Some points, one per row:
np.array([44., -38., -79., 32., -38., -32., -7., 40., 16., 73., -17., 17.])
np.array([43., -41., 20., -56., 15., -30., 58., 0., 19., -1., -22., 55.])
np.array([1., -4., 16., -24., 11., 7., 15., 3., 6., -1., -5., 6.])
np.array([-32., 24., 14., 1., 4., 33., -6., 6., -7., 3., 2., -35.])
np.array([-11., -10., 75., -83., 45., 24., 58., -8., 16., -28., -9., 7.])
np.array([-4., 17., -63., 71., -39., 0., -51., 15., -10., 35., 8., -26.])
np.array([-7., 3., -71., 78., -44., -14., -43., 10., -15., 33., 8., -23.])
np.array([48., 34., 10., 14., 1., -50., -43., -45., -7., -56., 38., 38.])
np.array([55., 2., -1., 1., -3., -56., -28., -37., 6., -36., 22., 49.])
np.array([-33., 2., -1., 27., 11., 30., 5., 14., -16., 11., -16., -27.])
np.array([19., 13., 2., -12., -2., -8., -20., -9., 13., -8., 8., -1.])
np.array([-27., 9., 7., 17., -3., 11., -9., -5., -5., -16., 6., -20.])
np.array([14., -14., 18., -12., 25., 4., 26., 6., 2., 8., -18., 20.])
np.array([-42., 20., 35., -9., 11., 30., -4., -15., -12., -28., 11., -32.])
np.array([6., 6., 35., -21., 24., 0., 10., -14., -13., -30., 5., 13.])
np.array([38., 14., -53., 62., -30., -38., -52., -12., -5., -2., 21., 21.])
Then 21 other points, each followed by its number:
np.array([-101., 77., 48., 24., 7., 73., -61., -21., -22., -42., 36., -99.]) 0
np.array([25., -6., 3., -23., 2., -14., 4., -1., 5., 2., 0., 19.]) 1
np.array([43., -33., 21., -75., 10., -16., 45., 2., 25., 4., -19., 42.]) 2
np.array([8., -1., 40., -43., 20., -17., 19., -27., 2., -42., 8., 30.]) 3
np.array([-61., 31., 90., -66., 38., 66., 20., -12., -2., -41., 8., -40.]) 4
np.array([-62., 26., -12., 32., -8., 56., -24., 19., -5., 25., 0., -70.]) 5
np.array([20., -15., -64., 53., -23., 0., -13., 38., -4., 60., -20., -4.]) 6
np.array([11., 13., -13., 53., -1., -26., -30., -18., -21., -18., 14., 14.]) 7
np.array([-3., 55., -34., 98., -15., -11., -105., -41., -32., -31., 49., -26.]) 8
np.array([-6., 32., 10., 32., -3., -18., -49., -42., -12., -49., 33., -2.]) 9
np.array([52., 10., -12., 28., 5., -36., -34., -23., -8., -17., 21., 37.]) 10
np.array([19., 15., -3., 21., -14., -37., -35., -41., -10., -38., 24., 18.]) 11
np.array([-41., 17., 47., -35., 13., 20., 5., -20., -3., -40., 17., -19.]) 12
np.array([8., 13., 2., 5., 0., -5., -22., -7., -1., -7., 5., 0.]) 13
np.array([12., 4., 26., -21., 14., 2., 9., 3., -5., -6., -3., 18.]) 14
np.array([-27., -6., -16., 6., -20., 17., 8., 18., 1., 19., -10., -28.]) 15
np.array([-6., 4., 70., -54., 34., -7., 17., -35., 2., -71., 13., 22.]) 16
np.array([57., -7., -58., 45., -35., -70., -35., -17., 2., 6., 23., 40.]) 17
np.array([4., -5., 49., -54., 31., 6., 36., -4., 3., -23., -3., 15.]) 18
np.array([-30., -12., 33., -36., 34., 49., 39., 32., 0., 20., -24., -24.]) 19
np.array([4., 24., -23., 35., -20., -10., -44., -12., -2., 3., 20., -13.]) 20
Which two of these numbered points are nearest to each point below, ignoring the 3 directions in which the first points spread most? Their numbers follow each, nearest first.
np.array([34., 19., 8., 2., -4., -37., -33., -38., 3., -36., 31., 24.]) > 20 1
np.array([25., -24., -68., 19., -35., -3., -7., 43., 18., 78., -23., -6.]) > 4 5
np.array([34., -2., -17., 22., 3., -24., -16., -5., -3., 4., 6., 25.]) > 10 6
np.array([24., -37., 63., -75., 54., -5., 83., -2., 2., -25., -33., 60.]) > 7 10
np.array([26., 20., -18., 36., -16., -39., -49., -31., -5., -24., 29., 21.]) > 9 3
np.array([57., -38., -1., -40., 10., -55., 39., -11., 15., -10., -9., 74.]) > 3 17
np.array([-49., 28., 25., 0., -7., 23., -20., -18., -6., -30., 22., -38.]) > 12 15
np.array([39., -35., -8., -40., 0., -14., 31., 27., 21., 35., -22., 29.]) > 1 4
np.array([-44., -7., 14., -32., 11., 55., 37., 34., 6., 40., -32., -42.]) > 1 20
np.array([53., -27., -54., 31., -29., -62., -16., -6., 5., 13., 0., 46.]) > 11 3
np.array([22., 0., 1., -7., -3., -14., 6., -5., -4., -3., 5., 18.]) > 18 1
